z887: 31.8 -0.1 -17.8 -41.7 39.7
z395: -93.3 38.8 11.2 -93.3 62.0
z761: -18.9 0.0 -17.8 -41.7 -24.1
tail: -0.1 -17.8 -41.7
39.7
all z395: -93.3
1 4
all z761: -18.9
1

z719: 15.4 88.2 77.4 6.0 5.8 59.7 44.8 50.2
z106: 15.4 88.2 77.4 6.0 5.8 59.7 -15.3 -99.5
z931: 5.1 -26.5 -22.8 6.0 5.8 59.7 44.7 27.2
z395: 15.4 15.4 -63.8 6.0 5.8 59.7 44.8 50.2
tail: -26.5 -22.8 6.0
5.8 59.7 44.7 27.2
has: 88.1 77.4 6.0 5.8 59.7
no
howmany z395: 15.4
2

z395: 13.2 -18.8 27.5 27.5 -43.0 -4.4 -43.0 55.3 21.0 27.5 21.0 -24.9 -10.3
 19.5 62.1 -24.8 -43.0
z761: -52.5 31.3 -44.1 40.0 31.3 -40.7 -41.8 31.3 30.6 -34.2 68.7 40.0 -1.0
 40.0 -35.5 42.6 29.9
z333: -10.5 -9.9 -0.2 30.3 20.2 -21.8 -0.4 32.2 47.7 -31.4 40.8 -38.6 37.6
 -36.7 -14.6 -8.6 14.2
z887: 27.6 33.7 -44.1 -34.2 31.9 -40.7 -41.8 -34.2 30.6 -34.2 68.7 -40.5 -1.0
 -2.4 -35.5 39.9 29.9
howmany z887: -34.2
3
has: 37.6 -36.6
no
all z395: 27.5
3 4 10
all z761: 40.0
4 12 14
howmany z887: -40.5
1
howmany z395: 27.6
0

z887: -55.3 -22.0 -3.6 -72.2
z395: -14.7 -3.5 -3.5 -3.5
z34: 11.9 8.1 -21.0 25.9
z719: 11.2 12.8 -32.9 -19.5
z761: 25.8 25.8 25.8 -45.0
all z761: 25.8
1 2 3
howmany z395: -3.6
0
all z719: -32.9
3

z395: -6.7 81.5 62.1 -62.5 88.5 -60.8 24.8 -9.9 5.9 13.5
z106: -3.7 -8.8 -0.7 13.6 0.3 7.3 7.3 -3.5 7.3 7.3
z761: 11.8 -9.2 -19.0 19.9 -21.4 25.5 -15.2 26.7 22.5 1.6
z34: -3.7 -8.8 -0.7 13.6 0.3 8.1 14.7 21.6 -11.8 7.3
z931: 36.3 0.7 -16.1 14.0 -30.6 40.0 -11.0 21.0 4.7 5.2
z887: 4.5 -22.1 -8.6 24.8 -16.9 18.2 21.0 -9.4 -10.8 -4.1
has: 7.3 7.3 0.3 13.6
no
howmany z106: 7.3
4

z887: -71.6 -24.5 27.1 10.7 20.3 4.4 -19.3 -39.3 -43.0 -45.2 73.4
z74: 22.9 85.8 -48.8 13.7 -7.1 -11.3 41.1 46.1 56.6 46.2 -17.1
z395: 28.9 -19.8 86.2 3.9 -30.5 -17.6 -28.6 17.3 -68.9 -47.6 -12.6
z931: 10.3 42.6 -5.7 41.4 -36.0 7.5 52.4 30.0 29.6 39.7 -3.6
z761: 58.0 1.4 4.4 -60.7 19.9 -48.6 -70.9 26.4 -25.2 -44.5 -40.7
z258: 48.6 28.3 86.3 51.4 -73.9 -24.6 16.7 57.1 -45.7 -15.1 -15.5
tail: 16.7 57.1
-45.7 -15.1 -15.5
has: 86.2 3.9
yes

z74: -3.0 74.2 -4.3 49.6 -2.1 9.1 2.1 -0.7 8.0 2.1 -3.1 -1.0 20.7 75.7 4.8
 26.4 0.4 -2.0 44.3 2.1 32.9 -3.3 12.3 2.1 -3.2 -4.2 10.1 -4.2 70.0 2.1
 16.0 -0.9 -3.9 -4.4 14.1 6.5 1.2 -3.3 4.4 -2.3 21.1
z677: 41.6 -4.2 0.5 3.5 -2.8 -4.1 -4.0 3.5 -2.3 42.6 4.4 2.5 -3.9 43.7 -4.1
 -3.3 0.1 -4.5 16.5 4.1 14.4 13.1 20.3 13.9 26.3 4.5 32.0 -0.9 40.4 0.0
 6.3 -3.1 -4.5 3.8 -1.1 27.2 -4.4 -1.5 6.2 28.4 -2.5
z333: -2.4 74.4 -1.0 23.3 42.8 -2.5 -0.6 -4.0 21.2 -2.7 42.9 -0.7 1.3 72.9
 81.8 -2.1 80.5 55.1 64.0 -0.5 -4.1 36.8 -1.5 -0.4 -3.8 -4.2 -3.0 74.1
 39.2 0.2 -0.4 -4.3 -0.2 -4.5 -0.1 2.7 64.4 56.9 3.7 18.0 -0.5
z818: -2.4 74.4 -1.0 23.3 8.9 -2.5 -0.6 -4.0 21.2 51.5 42.9 -0.7 1.3 72.9 81.8
 -2.1 80.5 55.1 64.0 -0.5 -4.1 36.8 -1.5 -0.4 -3.8 -4.2 -3.0 74.1 39.2
 0.2 -0.4 -4.3 -0.2 -4.5 -0.1 2.7 64.4 56.9 72.3 5.3 51.5
howmany z818: 42.9
1
has: 4.4 2.5 -3.9 43.7
yes
23.3 8.9 -2.5 -0.6 -4.0
z818
howmany z74: 2.0
0
-2.4 74.4 -1.0 23.3 42.8 -2.5 -0.6 -4.0 21.2 -2.7 42.9 -0.7 1.3 72.9
 81.8 -2.1 80.5 55.1 64.0 -0.5 -4.1 36.8 -1.5 -0.4 -3.8 -4.2 -3.0 74.1
 39.2 0.2 -0.4 -4.3 -0.2 -4.5 -0.1 2.7 64.4 56.9 3.7 18.0 -0.5
z333

z931: 33.0 -36.5 -68.6 -9.9 -71.3
z761: 33.0 -36.6 9.9 63.8 84.9
z719: 33.0 -36.6 10.0 -72.5 -18.1
z34: 69.6 69.6 -39.8 -39.9 -39.9
z677: 88.2 -36.7 9.9 -72.5 -2.2
88.2 -36.7 9.9
z677
has: -36.7 9.9
yes
all z677: -36.7
2
tail: 33.0 -36.6 9.9
63.8 84.9
tail: -36.6 9.9
63.8 84.9
tail: 69.6 69.6 -39.8
-39.9 -39.9
howmany z34: -39.9
2

z333: -34.9 27.0 -17.9 3.2 1.1 1.8 -15.5 -5.1 -26.2 3.2 9.4 -11.5 29.0 19.5
 1.8 -19.0 -17.1 7.9 2.0 1.8 3.7 0.9 -32.7 -34.2 -19.2 27.5
z818: -31.7 -2.1 9.9 -4.0 1.6 -2.7 0.7 0.9 1.6 -4.0 -8.5 -31.7 -94.8 -15.4
 -16.2 -23.2 -28.3 -17.6 -16.3 -28.3 0.2 10.7 10.6 20.9 4.1 -20.6
z258: -73.6 8.0 29.2 25.8 -35.6 -18.0 -15.5 -45.6 8.1 25.8 -13.8 -19.2 -84.3
 47.9 -18.0 -12.3 -51.8 31.4 9.2 -51.8 -25.1 11.2 27.5 47.9 -28.9 -58.2
z74: -70.3 39.4 -0.3 -38.0 -46.8 -18.1 -15.5 45.7 0.8 -38.0 55.5 19.4 -57.1
 -28.4 -42.2 57.8 6.4 -16.6 45.0 6.4 60.9 26.8 -18.8 -18.1 -32.1 17.0
has: 1.8 -19.0
yes
tail: 11.2 27.5
47.9 -28.9 -58.2
all z258: -18.0
6 15
has: -28.3 0.1
no
tail: -18.0 -15.5
-45.6 8.1 25.8 -13.8 -19.2 -84.3 47.9 -18.0 -12.3 -51.8 31.4 9.2 -51.8
 -25.1 11.2 27.5 47.9 -28.9 -58.2
tail: 2.0 1.8
3.7 0.9 -32.7 -34.2 -19.2 27.5
all z333: 1.8
6 15 20

z333: 2.2 3.1 39.4 35.1 34.6 -33.8 -33.1 13.4 -12.7 -26.8 5.2 10.9 25.9
z106: 6.3 -5.6 20.9 32.3 28.9 -12.7 -34.9 22.7 -31.5 -37.8 22.7 9.1 53.5
z719: 0.9 0.6 12.0 11.3 11.1 -10.1 -13.6 6.7 -7.6 -12.3 4.5 4.2 14.2
z395: 10.6 -16.9 -10.6 20.5 13.8 20.5 -15.2 21.1 -37.5 -28.8 32.4 -37.5 57.5
z258: 2.2 3.1 39.4 35.1 34.6 -33.8 -42.8 20.0 -22.1 -37.7 12.2 13.4 41.8
z761: 11.8 -15.2 10.3 39.1 32.2 2.7 -38.0 31.8 -49.3 -48.9 38.9 7.9 79.8
z818: 6.3 -5.5 20.9 32.3 21.6 -3.9 -25.8 19.1 -28.2 -16.8 24.8 -2.0 40.0
z677: 3.3 -2.4 14.6 19.6 17.9 -10.0 -21.8 13.3 -17.8 -22.6 12.4 5.9 30.7
z887: 6.3 -7.2 11.3 25.1 21.6 -3.9 -25.8 19.1 -28.2 -30.4 21.4 6.0 46.6
z931: 4.5 -7.3 -6.1 7.3 4.5 10.1 -4.8 8.2 -15.1 -10.8 13.3 -0.2 22.9
z34: -3.2 8.8 26.6 11.2 13.7 -27.6 -17.7 2.4 3.2 -9.2 -6.7 7.2 -0.5
-10.1 -13.6 6.7 -7.6 -12.3 4.5
z719
has: -37.5 32.4 -28.8
no
tail: -5.6 20.9 32.3
28.9 -12.7 -34.9 22.7 -31.5 -37.8 22.7 9.1 53.5
0.6 12.0
z719
all z395: -37.5
9 12
has: -17.8 13.3
no

z818: 5.0 -8.7 -14.6 12.7 7.3 52.2 21.9 10.7 -2.2 -7.5 -39.3 18.6 -28.9 -42.7
 14.8 23.9 -0.1 -24.0 -13.3 21.1 28.7 -16.3 -44.3 -45.0 3.4 -40.7 -46.4
 11.5 -0.6 9.8 -18.0 -25.8 22.3 5.0 -20.4 -20.7 11.2 10.7 29.5 -31.6
 -16.8 -22.1 10.5 33.3 16.6 -12.8 -43.1 -4.2 45.4 4.8 20.4 35.3 12.2
 49.7 73.1 -38.5 20.5
z395: 7.4 -0.3 14.0 -3.0 -8.4 -44.1 -21.3 -7.2 -11.2 16.6 42.8 -13.6 31.5 39.5
 -16.7 -17.6 4.7 10.5 4.1 -17.3 -3.3 -25.0 -44.8 57.6 -4.0 2.2 41.6
 -19.5 -5.9 -21.5 14.8 11.3 -13.5 -11.1 16.3 30.3 5.1 -6.5 -12.2 40.5
 21.9 29.1 5.2 -23.7 1.0 35.2 41.3 3.6 -50.0 5.1 -18.4 -6.3 11.9 -37.5
 -49.9 -14.6 -13.8
z887: 17.1 -14.8 -19.3 17.9 2.7 63.6 33.8 12.6 -7.2 -3.6 -32.9 25.7 -27.8
 -46.9 18.2 30.0 2.8 -30.1 -10.7 24.5 50.8 -25.1 -44.8 -38.2 8.2 -69.6
 -52.6 19.1 -7.9 1.4 -10.6 -44.5 34.6 9.8 -21.8 -22.1 17.6 21.5 37.2
 -34.2 -23.0 -26.2 11.5 46.4 23.5 -9.0 -38.7 -3.7 42.7 15.8 22.7 31.7
 -1.2 40.1 68.7 17.3 13.6
z761: 5.0 -8.7 -14.6 12.7 7.3 52.2 21.9 10.7 -2.2 -7.5 -39.3 18.6 -28.9 -42.7
 14.8 23.9 -0.1 -24.0 -13.3 21.1 28.7 -16.3 -44.3 -45.0 3.4 -40.7 -46.4
 11.5 -0.6 9.8 -18.0 -25.8 22.3 5.0 -20.4 -20.7 11.2 10.7 29.5 -31.6
 -16.8 -22.1 10.5 33.3 16.6 -12.8 -43.1 -4.2 45.4 4.8 20.4 23.3 -0.9
 40.9 60.2 10.3 15.0
z34: -2.9 -14.9 4.5 12.6 12.9 -5.3 -35.9 7.3 -32.8 17.4 -23.7 -3.3 -4.2 -7.8
 -19.1 1.3 2.5 -24.7 -8.1 16.2 62.0 35.7 -39.3 7.3 -21.6 -37.6 -5.4
 -56.6 -0.9 -10.6 -41.2 9.0 -9.9 -36.4 -6.9 30.4 35.7 -22.9 36.0 27.6
 34.5 33.1 46.2 -9.4 38.8 60.1 -34.4 -6.2 -2.5 -11.6 0.5 33.6 34.1 21.8
 22.2 -40.2 11.2
z333: -14.7 6.0 17.2 -14.7 -1.5 -67.9 -43.9 -10.5 -8.5 13.4 29.7 -25.3 28.5
 45.8 -27.0 -31.1 -2.0 20.3 0.1 -28.2 -40.6 34.9 35.2 47.7 -15.9 47.7
 52.7 -39.5 2.2 -11.4 1.1 41.3 -35.5 -20.9 23.9 33.2 -3.0 -26.8 -24.9
 44.2 33.8 38.2 1.6 -48.8 -8.5 33.7 31.4 1.3 -52.5 -18.9 -24.9 -18.5
 11.5 -37.7 -61.5 -31.1 -12.3
z719: 33.5 -15.1 -2.7 22.6 -6.6 33.3 21.5 7.4 -16.1 11.7 13.5 16.5 4.4 -11.1
 8.7 20.8 11.5 -24.7 -8.0 16.2 62.0 -11.0 -12.8 20.0 10.7 -83.8 -17.6
 10.2 -13.0 -20.3 7.2 -43.0 30.1 1.8 -13.8 7.6 25.4 23.1 32.0 5.6 -5.4
 -1.2 22.3 34.7 28.6 25.1 4.8 1.5 1.2 33.4 9.6 30.7 13.2 6.7 24.0 10.8
 1.2
tail: -25.1 -44.8
-38.2 8.2 -69.6 -52.6 19.1 -7.9 1.4 -10.6 -44.5 34.6 9.8 -21.8 -22.1
 17.6 21.5 37.2 -34.2 -23.0 -26.2 11.5 46.4 23.5 -9.0 -38.7 -3.7 42.7
 15.8 22.7 31.7 -1.2 40.1 68.7 17.3 13.6
-30.1 -10.7
z887
tail: -24.7 -8.0 16.2 62.0
-11.0 -12.8 20.0 10.7 -83.8 -17.6 10.2 -13.0 -20.3 7.2 -43.0 30.1 1.8
 -13.8 7.6 25.4 23.1 32.0 5.6 -5.4 -1.2 22.3 34.7 28.6 25.1 4.8 1.5 1.2
 33.4 9.6 30.7 13.2 6.7 24.0 10.8 1.2

z719: 5.5 -27.4 -61.8 -42.2 18.6 -30.1 29.2 -5.2 12.6 -22.1 20.8 56.5 5.2 11.5
 17.1 20.1 -74.9 40.5 -12.4 -28.5 52.9 15.6 17.8 -14.3 11.3 23.6 -21.5
 -31.8 63.4 45.7 40.0 58.8 26.0 11.6 -36.6 31.5 6.4 13.4 -1.0
z818: -4.2 -1.7 -61.8 -42.3 18.6 -30.1 29.2 16.2 -1.9 -4.2 8.4 23.5 20.2 -20.0
 15.1 10.5 -87.2 54.8 6.5 15.5 52.9 15.6 17.8 -14.3 11.3 23.6 -21.5
 -31.8 63.4 45.7 40.0 58.8 4.6 49.2 -41.1 -18.4 -7.9 -4.0 13.7
z333: 21.9 -45.3 -20.9 -6.0 -19.1 -32.7 29.3 16.2 -1.9 -35.8 -15.8 53.6 5.0
 5.1 31.6 -7.5 -63.0 46.9 -10.6 5.4 31.7 -20.1 11.4 -36.7 13.9 2.7 -34.5
 -13.4 5.6 73.5 23.2 30.5 -7.2 10.2 -18.9 15.2 30.9 7.0 2.1
z395: 5.5 -27.4 -28.2 -25.0 -18.4 -16.1 35.2 -5.2 12.6 -22.1 20.8 56.5 5.2
 11.5 17.1 20.1 -74.9 40.5 -12.4 -28.5 29.3 -39.1 16.4 -11.7 -15.6 22.3
 -47.1 -9.6 21.8 48.2 18.1 24.1 23.6 -8.0 -22.9 8.9 12.9 20.9 8.6
has: 16.2 -1.9 -4.1 8.4
no
tail: -61.8 -42.3 18.6 -30.1 29.2
16.2 -1.9 -4.2 8.4 23.5 20.2 -20.0 15.1 10.5 -87.2 54.8 6.5 15.5 52.9
 15.6 17.8 -14.3 11.3 23.6 -21.5 -31.8 63.4 45.7 40.0 58.8 4.6 49.2
 -41.1 -18.4 -7.9 -4.0 13.7
53.6 5.0 5.1
z333
5.5 -27.4 -28.2 -25.0 -18.4 -16.1 35.2 -5.2 12.6 -22.1 20.8 56.5 5.2
 11.5 17.1 20.1 -74.9 40.5 -12.4 -28.5 29.3 -39.1 16.4 -11.7 -15.6 22.3
 -47.1 -9.6 21.8 48.2 18.1 24.1 23.6 -8.0 -22.9 8.9 12.9 20.9 8.6
z395
tail: 29.2 16.2 -1.9
-4.2 8.4 23.5 20.2 -20.0 15.1 10.5 -87.2 54.8 6.5 15.5 52.9 15.6 17.8
 -14.3 11.3 23.6 -21.5 -31.8 63.4 45.7 40.0 58.8 4.6 49.2 -41.1 -18.4
 -7.9 -4.0 13.7
has: 29.3 -39.1 16.4 -11.7 -15.6
yes
tail: -18.4 -7.9 -4.0
13.7

z818: 14.6 -73.9 -7.6 -22.3 4.2 -13.9 25.2
z106: 14.6 -73.9 -7.6 25.2 4.2 -22.3 -13.9
z74: 19.7 -46.8 -2.3 -2.9 -3.0 -4.4 7.9
-22.3 4.2 -13.9 25.2
z818
has: -7.6 25.2 4.3
no

z719: -39.7 30.9 8.1 15.5 -17.1 17.8 -0.3 42.3 26.1 29.5 -74.6 -64.4 -32.6
 17.5 -0.9 21.1 22.5 19.0 -93.2 4.0
z395: -20.2 58.3 41.1 23.6 51.1 -45.3 -34.4 49.4 29.8 29.0 34.2 4.1 -19.2
 -45.9 -47.0 41.3 38.7 -46.3 34.4 27.9
z258: 23.9 30.9 13.4 45.4 12.0 -58.0 -5.6 -39.7 -14.5 -27.1 85.1 12.7 20.7
 -37.0 7.5 -11.5 18.6 -19.9 94.2 -21.3
z333: 0.1 72.8 37.5 74.0 -14.6 -34.2 -31.1 1.3 24.9 -40.0 -6.8 -6.6 -9.4 32.8
 -25.5 67.9 13.6 -36.8 13.5 -39.0
z761: 12.9 0.6 -8.8 -83.0 12.4 13.4 0.9 -4.8 -36.6 55.8 -15.0 59.5 60.7 -5.3
 -47.8 39.5 -34.4 -2.6 2.7 56.5
z931: 15.1 -15.5 19.7 16.2 16.0 19.2 46.9 15.5 -63.0 65.6 3.1 -36.1 7.0 74.7
 3.9 0.6 2.3 8.2 86.8 -22.6
z677: -7.4 -19.3 -84.4 -41.4 -53.9 17.9 -4.3 15.5 -63.0 65.6 3.0 -36.1 -14.5
 10.5 -6.7 15.5 -52.7 14.4 -25.2 7.1
z34: 11.5 -1.8 -26.9 10.0 -37.6 -33.5 -45.6 -25.9 0.6 76.7 33.0 -47.5 -0.3
 -80.9 22.1 -37.5 19.5 8.7 -52.0 -6.6
tail: 15.5 -63.0 65.6 3.0 -36.1
-14.5 10.5 -6.7 15.5 -52.7 14.4 -25.2 7.1
74.0 -14.6
z333

